These views show one set of named points, seen from different sides, and a view may be mirrored.
A view may leave some points out, and in a few views one point is out of place. Which views, in the order they come, and which point in each? Write none if none.

Scene 1 (6 views)
(in the rows, 128 means zero)
panel a:
  j653 105 160 94 105 150 100 120 117
  j671 106 199 127 90 125 129 143 135
  j724 99 163 102 110 147 83 112 124
  j831 106 196 121 92 130 137 147 125
  j781 105 155 87 111 153 94 123 115
  j553 104 161 88 115 146 87 130 127
  j951 104 192 115 101 129 119 154 137
  j437 98 162 102 108 147 77 106 128
  j567 104 195 118 102 131 130 156 121
  j339 96 170 107 111 142 82 119 128
  j269 99 162 96 114 147 83 123 126
  j656 107 196 120 93 126 128 150 138
  j988 99 163 96 113 150 91 124 117
  j735 105 162 104 97 147 97 99 122
panel b:
  j437 143 108 137 123 105 96 132 119
  j781 135 122 142 137 103 109 135 137
  j553 128 114 147 138 96 104 128 128
  j988 132 110 137 138 104 109 131 130
  j831 122 56 145 145 91 141 120 153
  j724 139 107 136 128 104 100 132 123
  j269 131 112 142 136 100 101 130 123
  j656 108 59 153 149 80 124 112 132
  j339 134 99 136 131 102 101 128 119
  j951 116 64 151 145 84 127 116 139
  j653 138 110 141 134 102 114 133 141
  j671 125 48 146 139 88 135 118 147
  j567 112 63 141 154 91 140 120 147
  j735 153 100 137 119 106 108 136 135
panel c:
  j951 74 123 146 88 128 153 82 182
  j567 77 118 137 77 124 146 92 180
  j781 62 135 154 109 124 193 125 160
  j988 61 130 158 101 125 193 118 165
  j339 59 126 169 98 131 197 105 173
  j671 85 122 151 79 140 143 84 184
  j653 68 135 156 104 130 184 120 163
  j724 61 131 170 101 134 199 115 167
  j269 58 132 162 107 125 199 111 166
  j553 58 134 155 112 121 193 109 167
  j735 72 136 173 100 146 189 124 164
panel d:
  j735 121 129 127 94 126 122 71 133
  j339 105 111 127 105 133 127 71 147
  j724 111 116 126 102 125 125 68 146
  j656 118 86 138 101 165 132 103 103
  j553 111 101 134 112 117 118 71 140
  j951 114 83 139 106 160 129 99 113
  j671 120 92 135 95 170 135 102 103
  j269 110 106 132 109 121 121 69 146
  j567 127 73 131 101 162 131 94 108
  j437 107 123 126 104 124 125 66 148
  j781 125 104 131 107 113 115 65 139
  j988 118 103 127 105 123 122 67 142
  j653 125 107 131 103 121 117 70 130
panel e:
  j951 139 90 159 121 122 128 106 159
  j653 147 107 137 111 100 123 118 114
  j656 137 86 159 134 119 128 105 162
  j553 151 110 142 94 109 122 121 116
  j567 136 83 146 126 117 134 97 163
  j724 155 108 150 102 94 134 129 111
  j437 158 110 153 102 93 133 134 108
  j988 151 106 138 100 98 131 120 117
  j671 138 85 164 140 114 133 107 161
  j735 151 107 149 123 88 129 130 106
  j269 154 110 144 93 102 128 125 114
  j781 149 110 131 100 99 122 117 108
  j831 134 85 150 139 113 131 100 161
panel f:
  j988 115 62 85 133 119 167 157 117
  j724 114 53 74 129 112 169 160 120
  j671 143 51 91 155 91 118 131 99
  j339 123 53 70 129 111 163 160 114
  j656 145 54 98 151 97 121 132 95
  j831 137 58 101 160 99 121 129 101
  j735 108 44 78 135 99 167 153 131
  j951 144 58 96 145 104 128 138 93
  j553 121 59 92 122 118 170 160 111
  j781 111 61 97 129 118 174 158 120
  j269 119 59 82 124 118 170 163 114
  j437 114 50 68 124 108 173 163 122
Views with a point moved: panel b
  moved in panel b: j656

Scene 2 (6 views)
panel a:
  j509 110 144 120 153 152 139 109 132 135 119 111 143 159 156 100 147
  j743 112 141 117 149 148 139 114 129 133 118 122 137 165 154 96 155
  j494 114 143 119 151 148 137 112 129 133 117 112 140 159 154 102 148
  j318 126 145 129 152 139 136 122 121 129 117 111 135 161 145 122 152
  j731 120 138 117 147 143 136 118 124 131 113 125 131 163 152 102 158
  j873 124 136 112 145 147 132 109 125 133 105 118 130 155 158 101 153
  j414 116 148 123 152 140 135 117 123 126 118 109 137 162 149 104 146
panel b:
  j873 136 133 115 104 120 127 132 151 113 114 122 121 135 118 145 122
  j318 126 134 117 93 132 125 114 157 121 116 131 105 130 112 127 127
  j731 126 135 114 102 120 134 128 147 115 109 121 112 136 110 139 126
  j743 129 127 114 104 113 138 125 144 116 109 126 111 131 105 144 120
  j494 133 125 115 103 115 131 121 150 119 113 131 112 127 109 142 117
panel c:
  j318 105 142 153 103 151 158 157 110 104 128 114 87 159 173 87 122
  j873 106 142 166 96 161 171 138 119 112 122 126 90 162 178 105 122
  j494 106 142 157 106 161 155 142 118 109 129 131 90 165 184 101 127
  j509 107 143 156 109 164 152 141 118 110 130 135 91 165 187 102 128
  j731 99 140 171 96 156 162 147 116 110 122 129 89 158 182 96 123
  j743 101 141 168 102 161 154 143 118 111 125 136 90 161 188 99 126
panel d:
  j414 143 102 140 123 213 121 152 92 162 136 176 103 172 108 162 138
  j743 141 97 137 121 205 114 162 106 155 129 178 98 172 103 167 145
  j731 146 96 130 120 206 122 160 99 151 127 181 98 166 104 161 146
  j494 138 96 143 122 208 117 155 102 162 128 174 103 175 106 163 142
  j873 142 87 134 117 203 128 156 97 157 120 181 104 175 104 161 153
  j509 136 96 146 123 207 112 156 107 163 128 172 104 176 106 166 141
  j318 148 100 135 123 215 126 144 91 159 130 178 104 160 110 150 130
panel e:
  j873 137 129 156 136 127 136 151 132 130 133 138 105 110 128 135 112
  j731 137 134 147 137 132 131 157 130 128 137 139 96 112 132 129 106
  j318 124 125 145 151 143 123 154 132 122 135 144 91 103 123 132 99
  j494 132 134 155 141 127 119 144 132 121 137 137 97 114 129 133 109
  j509 133 136 157 140 125 114 141 132 119 139 135 94 117 129 132 111
  j743 138 138 151 136 126 122 151 130 124 139 135 94 118 134 127 109
  j414 129 130 149 146 130 118 150 133 116 139 145 98 114 129 135 99
panel f:
  j414 164 152 129 118 94 156 135 140 97 103 152 123 137 148 112 135
  j318 161 153 127 122 99 154 138 136 96 112 147 136 134 142 105 123
  j731 159 152 120 129 103 146 124 137 107 102 154 128 141 148 111 138
  j873 160 152 122 124 100 138 126 139 110 111 159 124 138 144 108 149
  j743 162 151 125 128 103 149 129 133 106 97 155 120 144 153 117 144
  j494 165 151 131 122 99 150 136 132 103 104 155 119 138 149 115 144
Views with a point moved: none

Scene 3 (6 views)
panel a:
  j277 64 130 107 132 108 145 95
  j880 66 140 102 111 120 170 110
  j825 53 150 101 142 129 144 96
  j25 61 137 110 116 107 149 92
  j225 58 143 99 107 119 166 109
  j206 54 143 97 138 129 145 99
  j78 57 148 108 102 108 164 100
  j62 65 130 106 123 119 144 91
  j614 58 141 109 119 115 146 90
  j350 58 141 100 136 132 144 96
  j333 62 138 104 124 118 151 97
panel b:
  j614 129 150 105 114 146 114 133
  j825 135 155 114 119 129 120 112
  j277 122 144 94 106 143 116 120
  j62 122 156 99 110 146 114 127
  j225 141 153 113 94 137 100 141
  j350 130 162 110 113 134 117 114
  j216 123 155 100 112 151 113 135
  j695 124 151 102 114 146 115 127
  j206 135 160 109 113 130 120 114
  j880 133 153 114 91 137 94 136
  j333 128 152 105 107 141 110 127
  j78 139 143 113 104 146 100 148
panel c:
  j62 116 122 92 153 151 123 97
  j206 129 132 87 165 168 129 96
  j333 118 128 91 154 154 133 95
  j277 112 134 84 147 153 123 97
  j216 114 116 93 150 146 127 100
  j825 133 131 80 168 166 132 98
  j695 118 122 86 152 151 128 100
  j225 113 126 106 152 156 155 88
  j880 106 129 103 147 143 148 85
  j614 118 120 87 151 151 135 103
panel d:
  j78 103 159 158 130 153 131 169
  j62 92 160 189 127 162 139 177
  j25 101 163 182 133 158 134 171
  j695 91 160 189 132 161 137 172
  j206 83 147 191 120 157 152 164
  j614 94 158 182 134 162 139 168
  j350 80 150 191 120 161 150 169
  j825 78 147 191 123 158 151 157
  j225 100 154 161 117 151 141 175
  j333 92 157 184 123 156 139 171
  j277 97 161 198 125 154 136 171
  j216 96 163 184 134 164 137 179
  j880 95 158 163 112 149 134 178
panel e:
  j25 144 140 134 150 167 104 108
  j216 148 147 137 144 166 98 111
  j333 140 145 144 147 171 104 100
  j225 128 134 151 141 171 117 115
  j880 123 142 151 146 172 117 114
  j614 147 143 138 143 167 106 101
  j206 145 143 154 142 176 101 83
  j350 145 149 154 140 175 100 85
  j277 144 144 138 158 172 94 98
  j62 146 148 142 147 170 95 104
panel f:
  j350 151 130 99 142 100 89 151
  j825 154 123 98 138 107 87 157
  j614 133 129 97 156 105 96 157
  j225 122 148 107 149 115 85 151
  j78 112 137 104 156 118 89 159
  j206 155 131 98 141 106 87 154
  j62 138 134 97 155 99 103 151
  j333 136 134 100 148 106 98 152
  j277 142 132 97 151 108 113 153
  j880 119 147 110 142 112 91 145
  j25 129 132 98 158 109 105 156
  j695 137 128 96 155 102 103 155
  j216 130 132 95 161 98 102 153
Views with a point moved: panel c
  moved in panel c: j880

Scene 4 (7 views)
panel a:
  j842 145 53 71 82 174 109 165
  j568 107 69 68 70 185 150 146
  j226 112 83 95 63 155 128 184
  j993 126 79 115 73 182 124 167
  j46 143 65 129 88 169 147 160
  j38 94 72 84 82 177 133 163
  j586 136 63 83 78 151 132 174
  j405 133 62 91 80 173 132 158
  j884 92 61 77 94 154 128 176
  j20 118 68 107 89 172 131 167
  j867 121 75 110 78 177 137 163
panel b:
  j586 78 137 59 68 199 137 145
  j842 90 151 41 61 174 121 149
  j993 92 143 80 81 164 156 136
  j38 76 164 81 49 182 165 142
  j602 76 192 49 79 167 179 121
  j20 83 141 82 65 174 155 147
  j715 71 152 53 66 168 154 161
  j884 74 153 86 34 200 150 147
  j226 86 146 81 71 199 152 118
  j568 63 176 53 63 181 173 145
  j46 78 117 77 90 165 160 161
panel c:
  j842 76 101 125 114 145 122 124
  j568 91 94 144 155 186 115 128
  j602 109 90 137 153 184 81 117
  j38 108 93 139 159 165 133 134
  j715 79 97 120 134 178 126 136
  j20 100 96 108 148 160 142 132
  j586 78 96 121 141 150 142 108
  j46 87 96 78 149 178 147 127
  j993 109 94 95 148 159 125 126
  j405 84 96 114 137 166 128 124
panel d:
  j405 109 144 135 125 138 92 95
  j867 100 150 122 108 127 87 96
  j46 84 161 144 99 131 77 109
  j38 116 142 100 134 124 81 90
  j602 126 135 100 106 151 102 52
  j884 119 138 112 153 108 73 101
  j715 107 147 131 130 154 84 95
  j226 119 139 127 116 96 93 86
  j586 118 138 149 132 119 89 96
  j993 97 154 119 104 124 103 99
  j568 125 138 112 128 149 75 68
  j842 117 138 146 144 143 114 104
  j20 102 150 121 122 121 87 105
panel e:
  j842 71 87 149 100 132 158 173
  j405 81 93 171 103 146 143 161
  j46 108 94 186 89 159 119 165
  j568 63 91 192 129 149 156 141
  j884 56 124 162 126 171 141 168
  j993 97 91 161 99 167 134 143
  j20 87 102 167 106 167 135 161
  j226 65 114 155 99 159 126 133
  j38 68 106 172 127 171 147 148
  j586 60 114 162 100 147 132 154
  j715 83 85 183 113 146 151 167
panel f:
  j38 199 145 97 103 133 111 139
  j993 199 116 75 89 160 101 142
  j867 195 124 72 94 150 100 143
  j842 159 139 95 82 168 90 116
  j226 204 151 78 106 172 105 146
  j568 189 146 79 109 126 114 112
  j884 185 162 107 107 141 100 154
  j405 175 134 78 92 151 94 128
  j20 187 129 82 93 149 95 151
  j715 169 130 80 93 134 97 121
  j602 209 133 74 102 141 130 90
panel g:
  j586 102 139 125 112 125 116 131
  j38 109 124 149 126 155 92 132
  j867 117 127 139 101 158 117 128
  j602 67 97 163 100 160 99 117
  j46 124 139 123 99 164 143 124
  j842 97 146 156 111 114 121 114
  j568 78 116 148 129 159 105 124
  j715 96 137 149 123 150 129 116
  j993 122 127 147 91 154 115 125
  j405 100 135 142 110 143 123 121
  j20 122 136 139 111 152 113 128
  j884 117 140 138 141 138 86 140
Views with a point moved: panel e
  moved in panel e: j586
